One turning vector, and how many steps it has turned:
The counts run from 0 to 709.
[-17  -2  12 -21  12   9  26  -1  11   3   9   9  14  16 -21 -12   0 -30
  11  -8  13 -17  -6   1 -19  10   9   9 -19   1 -19  -9 -12 -20  -9  -3
  19 -20  -5  10 -29   1  13 -19   8  -3  -8   1 -12   3  15   0 -15  14
   2   5  -5 -10 -25 -34   5   5  -9  -4  15  13 -36 -11  12  -2   1   2
  -3  -4  16] => 195
[ -5  15  19 -19  19  30  24  21   9   1  -3  -1   2  15 -10 -25 -20  -4
  -6   8   1 -15 -20   3  -8   1   8  37   2  20   1   5   3  -7 -15  -5
  22 -18  16  11 -15 -11  20 -17  13  -8   2  16  15  -7  -4 -14 -19   4
 -10  -5  18   9 -23 -25   9  14 -12  -1   6   1  -3  14  -2 -14   1   8
  12   3  15] => 567
[ 11  30   9   7   8   9  10  19  11   6  -7  10  26  15   8  10   2  -5
   4  -4  -9   1 -23  -7   3  -4  23  14 -10  -4  -8  -1 -16  -7   6 -15
  22 -14   9  -6 -13  -9  -4   0  14  -8  10  -9 -11 -12   5   2 -21   6
  -4  -2  30  35  17 -21  26   4  -5  21 -23   6  20 -22  -3 -11   3   6
 -16  -6  16] => 516
[-19  -5  25  -9  12   5  16  -2   1  -3   8  14  17   9 -15 -17 -27 -13
  22  14  33  -2  18   7 -10   0  -1   8 -11   6  -5  -2 -22 -28  -4  -7
   6 -28 -20   8 -26  -5 -12 -12  16  -5 -24   9 -16  -2   7   3 -13  19
  -1  -4  -6 -14 -21 -25   1   3  -5 -10   5  -1 -18   1   1   4  -1  -2
   3 -12  25] => 629
[  0  -7 -17 -10 -10 -30 -23   3  -5   7 -13  -1  -5   1 -10   4  30 -14
 -14 -14 -30  -7  -8  -7 -19  12   6  -6   7   4 -34 -22  13  13  -4  -2
  -3  -3  -1  -1  -7  30  -5  -3   9   2   9 -15   0  -1  14  -9   5  -5
  12 -14   0  -6  -6  14  12 -26  -4   7  -5  16 -16 -31   5  19   2   9
 -29   7 -21] => 32
[ 13   7  10  -4   5 -19 -18   8   4   3 -10  -6  -5 -13   4   4  34  -3
  -8 -26 -13  -7  -9   1  16  14  22   4  -3 -22  -9  -3   9  21   0 -15
   4   1   0  -8  -6  -1 -16  22  -3   3  -1 -32  -4   0  20   1  -3   5
   0   7   4  27  -8   1   4  -7  19  16 -27   6  25 -40  -4  20  11   1
  -4   7 -25] => 281
[ 10  17  -1   1 -12  -8 -26  18   9  11 -28  -9  -9  -6  -2   1   7  10
 -13  -7 -18 -13 -37  10  12  13  -3   8  -1   0 -18  -5   4   4   7 -24
  11   4  26  -5 -22  34   9   5  15  -4  12   3  10   6  17  -1   1  -6
   3 -20  11  10   5  23  -1 -22   3   1   0  10  -2  -4  -1   2   8  10
 -30   2 -24] => 84
[ -8 -14  16  -6   9  -4  -8  17   5  25  12   0   0   2 -28   4 -20   0
   0  15  21   5  16   2 -16  -3 -22  -9  14  20  -1   9 -25 -27  -4  -6
 -11   7   8  14 -23   8  23 -14  -2   8 -12  -2 -21 -11 -19  -5  -9  11
  14   2  -5 -13 -19   2 -19  -1   0 -21  27 -16 -15  13  20  21   6  16
   9  -9   9] => 616
[  1  12  16   3  23 -26 -16  20  -4  14 -10  -8  -8 -13  -3   1 -18  27
  -9  25  10  -3  -1   9  17   8  -6  21  11  18  17  22   0   3   1 -23
   1  18  17  -9 -12  -4  -7  23   6   4  -8  -2   5  -6 -15  -9  -7  -4
   5  -5  14  16 -18  14  -8   3   6 -18  -1 -25  32   6   8  19  24   2
   6  -8  -5] => 315
[  2 -14  11   6  -2 -31 -40  -6  -8  16  -5  -2 -10  -9 -17   9  -7   2
  -5  19   8  17  15  15   3  10 -15   0  10   9 -12  -7  -6  -9   9 -27
 -14  11  -7  -5 -13   9 -33  20   8   9 -18 -15 -18 -17  -9  21  -5   1
  10 -12   2   4 -10  11  -8 -20   4   2  -7 -13  12 -14   1  37   3   9
  -6 -10  -2] => 470
[-13   9   0 -15   3  21  14  13  12  -2 -14   7  12   5 -15 -11 -27 -15
   5   8  -1  -7 -16   7 -28  -4   0   4  -8  -1 -21   3 -15 -21  -6   6
  21 -23   8   3 -25  14  26 -37  19 -11   3  17  -1  12   9 -19  -7  12
  -3 -13  -3  -5  -8  -9  14   1 -10 -10  13  10 -32  26   8 -14   5   2
 -12   2  16] => 164
[ -4 -19  23 -24  14  -4 -10   0  10  20  18  -6  -9  -7 -29  -2   6 -15
  -3  -2  18   3  22   7 -18   0 -15   3  18  15  -2   1  -9 -10 -16  -6
 -12  12   8  14 -13  11  11  -3  -6  14 -17 -13 -21  -6 -18  -6 -10  11
  14   6 -15  -8 -35  -3 -20   4   4 -15  20  -8 -10   1  16  29   9   9
  23   1  -2] => 408
[  5 -30  -1  16  -5 -14  -4  -5 -10  16   2  -5   2   4   5  -1  16   4
 -13   5   0   3  26 -13   8   4 -10  -9  20   4   3  -3  14  12  -7  -5
 -22  31  -5  13   9  10  12   5 -21  11   0 -15 -13  -8  -6  -8   3  -4
  28   7  -1 -23 -11  -6 -10  -9  15   0   5  -1  13 -42  18  34   6  12
   1 -19  -6] => 667
[-12 -19 -18   0 -21 -14 -20 -14  -5  -1 -23  -2 -13   3  -1 -15  15  -8
  -8  -4 -19 -17  -8   7   4  26  -5  -1   3  -8 -24 -14  21   8  -7   0
  -1  -2 -11   7 -14  27  -3  -4  12  -4  -2   6  10  16  27  -1  14  -7
  10 -16 -15 -27 -13   7   2 -38  10   0  -3  20 -18 -30  -2  18   5  -3
 -25  -4 -17] => 239
[-11 -34  -2  13 -14  11 -13 -14 -14   4  -9  -2  -3   6  -6 -18 -19   9
  -1  31   7   0  22   1   5   4 -27 -10  25  20  -1  -5   1 -14  -7  -2
 -22  16 -18  17   3  10   8 -10 -10  -8  -5  12  -5 -10 -10  -1   2   1
  23 -11 -16 -36 -16  -5  -8 -14   4 -15   8   4  -6   2  10  32   7   5
   4 -22  13] => 212
[  2 -23  16 -12   8 -22 -25  -8  -2  19  17  -1 -23  -1 -15  -6  13  -9
  -8   2  10   1  21   6 -11  14  -9  -1  15  16 -10  -8   9   0 -15 -16
 -22  12 -11  16   1   5 -20  12  -3  20 -23 -27 -11 -18 -11   6  -4  10
  16   6  -5  -8 -38  -6 -20  -7   3  -3   1 -11  -2 -24   3  36   8  11
  12  -1 -10] => 14
[  9 -20   5  11  -4  18 -16  16   4 -15 -19 -14 -15 -17  11  -9 -20  11
   1  14   1   8   5   4   7 -14 -11 -16  28 -10  12  14  -1   6 -20  11
 -13  12   0   4   9  -1  19   2 -10  -1   1  -3   6  12 -12 -22  -3   8
  -2  16 -21  -5 -30   2  -6  10  29 -19  -5   3  36  10   7  15  10 -11
  30   1 -16] => 366
[-13  -6  -6  -3  -2  22  11   7  -3 -33 -17  18  24   9   9 -13 -24 -20
  21  12  -6   1   1  -6 -27 -15  14  -7  -5 -12  -8   0  -5  -4 -18  31
  11 -27 -28   4   7  -3   7 -22   6 -15   4   6   1  13  13 -15  -3   9
   0   0 -17  -5 -22 -20  25   1   5 -12 -10  22   1  -5   3  -7   8 -17
   2   1   5] => 392
[ -9  -1  17   1  -7  11   1   7  26 -22 -17   3  12  -4  -5   2   1 -26
  15 -22  13  -9  -5  19   3  -6   8 -18 -15 -36  -8  -7 -18  -9 -10  -5
  10 -24  -9  -8 -35   3  14 -19   5 -12  -4  -9 -12  21  22  -7 -12  14
 -12  15 -22  -2 -15 -16   4   1  25  -9  -1  25  -8   7   1  -7  14 -18
   6   7   4] => 176
[ 12 -15   2   1   3  -1 -13 -10 -21   6   6   6  -3   7  -3  -6 -11  -4
  -3  26  -4  14  22  -7 -15   3   2  14  24  34 -10  -8   9 -10 -12   1
 -14   5 -17  16  16  -6 -33  19   1   8 -13 -12  -6 -35 -18  11  -8   3
  14  -8   7   9 -10 -15   9  -8 -10  15 -17 -10  16 -26  -3  31  -3   9
   3  -7   4] => 679
[  7  26  10  -7   1 -16 -31  28  13 -15 -25  -5  -4 -25  -6  14 -13  -1
   1  -7  -4   3 -22  12  -5  -2  10   0  -7 -12 -14  11 -11   2  -2  -7
   9  -7  12 -18 -20  14   0   7  23 -10  -4 -12   5  19  16  -8  -8   0
  -9 -11   0  20 -10  16   9   2   8 -13 -14   2  14  17  -2  -4  18 -10
  -3  21 -19] => 550
[  9   7  10 -13  -9  11 -22  14  19  -3 -19 -18 -20 -12  -3 -18  16  -2
 -19 -20 -17 -13 -37  10  10  12  11  20  14  -5  -5  -1  12  20 -12 -17
   8  -2  28   3 -16  12  26  -2   0  -4  11  -1  15   9  13 -18  -7   2
 -12   2   8  17 -18   8  -6  -8  18  -2  -1  16   7  -2  -3   3  10   4
   5   8 -26] => 540
[-10 -12   2 -19  11 -39  -5  -1  -2  -3  -6   8   4  -3 -10  -3  22 -15
   2 -19  -9 -13   8 -12 -11  14  -3 -10  -6 -10 -17  -1   8  17  -3   1
  -1   2 -14   8 -19  23  10   3   3  10  -8 -17  -1  21  18 -12   6   0
  17  -2 -22 -15 -32   5  -8 -12  11  -9   8   9 -31 -36  18  18  17  -4
 -13   8 -21] => 1
[-10 -13   0  -1  -6   3  -3 -17 -19  -9  -8  15  11  17 -11 -15 -18 -21
  14  22   2   3   6   3 -24  14   2   7  -6  16 -22 -20  -6 -24   8   1
   8 -24 -30   8  -6   2 -36   3  19  -4 -15   9  -8 -11   5  15  -7   9
   4 -17   7 -13 -12 -27  17  -9 -10   8 -13   6 -14  -9 -13  13  -3   0
 -13 -15  23] => 18
[ -3 -18  23   5   8  22   1  10   4   3  10  -4   5   0  -1   2 -14   2
  10  12  20  12  28   6   7 -14  -5 -11  13   0  19  17 -16  -8 -19  -2
 -17   5  -4  15  -2 -21  18  -3 -13   2 -12 -13 -22  -1 -20  -7 -15  13
   3  29 -10  -3 -27 -21 -13  19  22 -15   3  -4  28   3  15  14   5 -12
  33  -2   5] => 388
[ 17  16   8 -16  -8  -7 -32  16   2  -6 -24 -11 -19 -16  -3  -9  13  -6
 -19  -9 -29  -8 -33   9  -4  15  17  16   7   5 -22  -8  12  10 -10  -4
   9  -6  17 -11  -5  15 -13  12  21  -2   4 -19  20   0  12  -7  -7  -3
 -11  -6  10  28 -14   6  10 -12   6   9 -27  14  13  -8 -15   3   7   0
  -8  13 -29] => 519
[ -4  11  -4  25   6  24  10  23  -5  -8 -22   4  26  11  14  -4 -42  11
   9  40   4  13  -3  -8  -1 -16  -5   3   7   6   9  15 -18 -16  -1   5
   2  -1  -1   4   1 -11  19 -13   3 -15  17  19   3  -1  -6 -15 -12   3
   6  -5  12   9   5  -1  21  13  -1  -7  -8   3  31  13  12 -11   7   0
   1 -12  24] => 131
[ 12  10   9   4   4  -5 -35  17 -10   5 -12  -9 -12 -14  -1   0 -37  16
  -7  37  -2  15  -2  11   1  -2  -5  13  20  30   2   4  -1 -12  -7  -7
  -8  12  13  -1   3  -3 -16  21  13  -4   5  -3   4 -23 -22   1 -14  -8
  -6 -11  19  17  -6  15  -1  -6   1  -3 -13 -17  39  16  -9  11  10   2
   9  -4  -1] => 98
[-17 -20  10 -25   8 -32 -13   1  -2   1  -7   0 -17 -13 -13  -6   7  -4
  -1  -7   2 -15  13   3  -5  18 -10 -17   4   1  -5  10   7  10 -11   3
  -6   0 -17   6 -20  18  -7   2   9   9 -14 -10  -3  19  17  -8   7   4
  10   6 -28 -19 -38   5 -13 -17  24 -25   9   4 -19 -16   9  31  19 -15
   7   6 -19] => 634
[ -6 -12   4   1  10 -31 -15  13   9  -6 -10  -4   6 -18  -8  20 -12  -9
   9  -1   2   5  17   3  -9  -9  -7 -34  -4 -26   4  10 -18   3  -9   4
 -17   7 -10 -10 -19  21  21  -5   5   8  -6 -22 -19  21  11 -15  -2  12
  12   6 -29 -11 -24  14  -5   2  24 -33   5   1   6   1  18  17  19  -8
   6   7 -15] => 396
[ 16 -19  -2  25 -19   1 -29  -2  -1  15 -10 -13  -8   1   6   6  14   8
 -14  10 -15  14   5  -2   8   1  -7  -4  23   1 -11 -13  -1   2   4 -18
 -26  26   6  11  13  16   2   3 -15   4  12 -16  -7 -28 -11   5  -5  -5
  21  -6  13   1  10   8   3 -11   7  13  -4   7  27 -24   6  32  -4  25
  -9 -13  -5] => 698
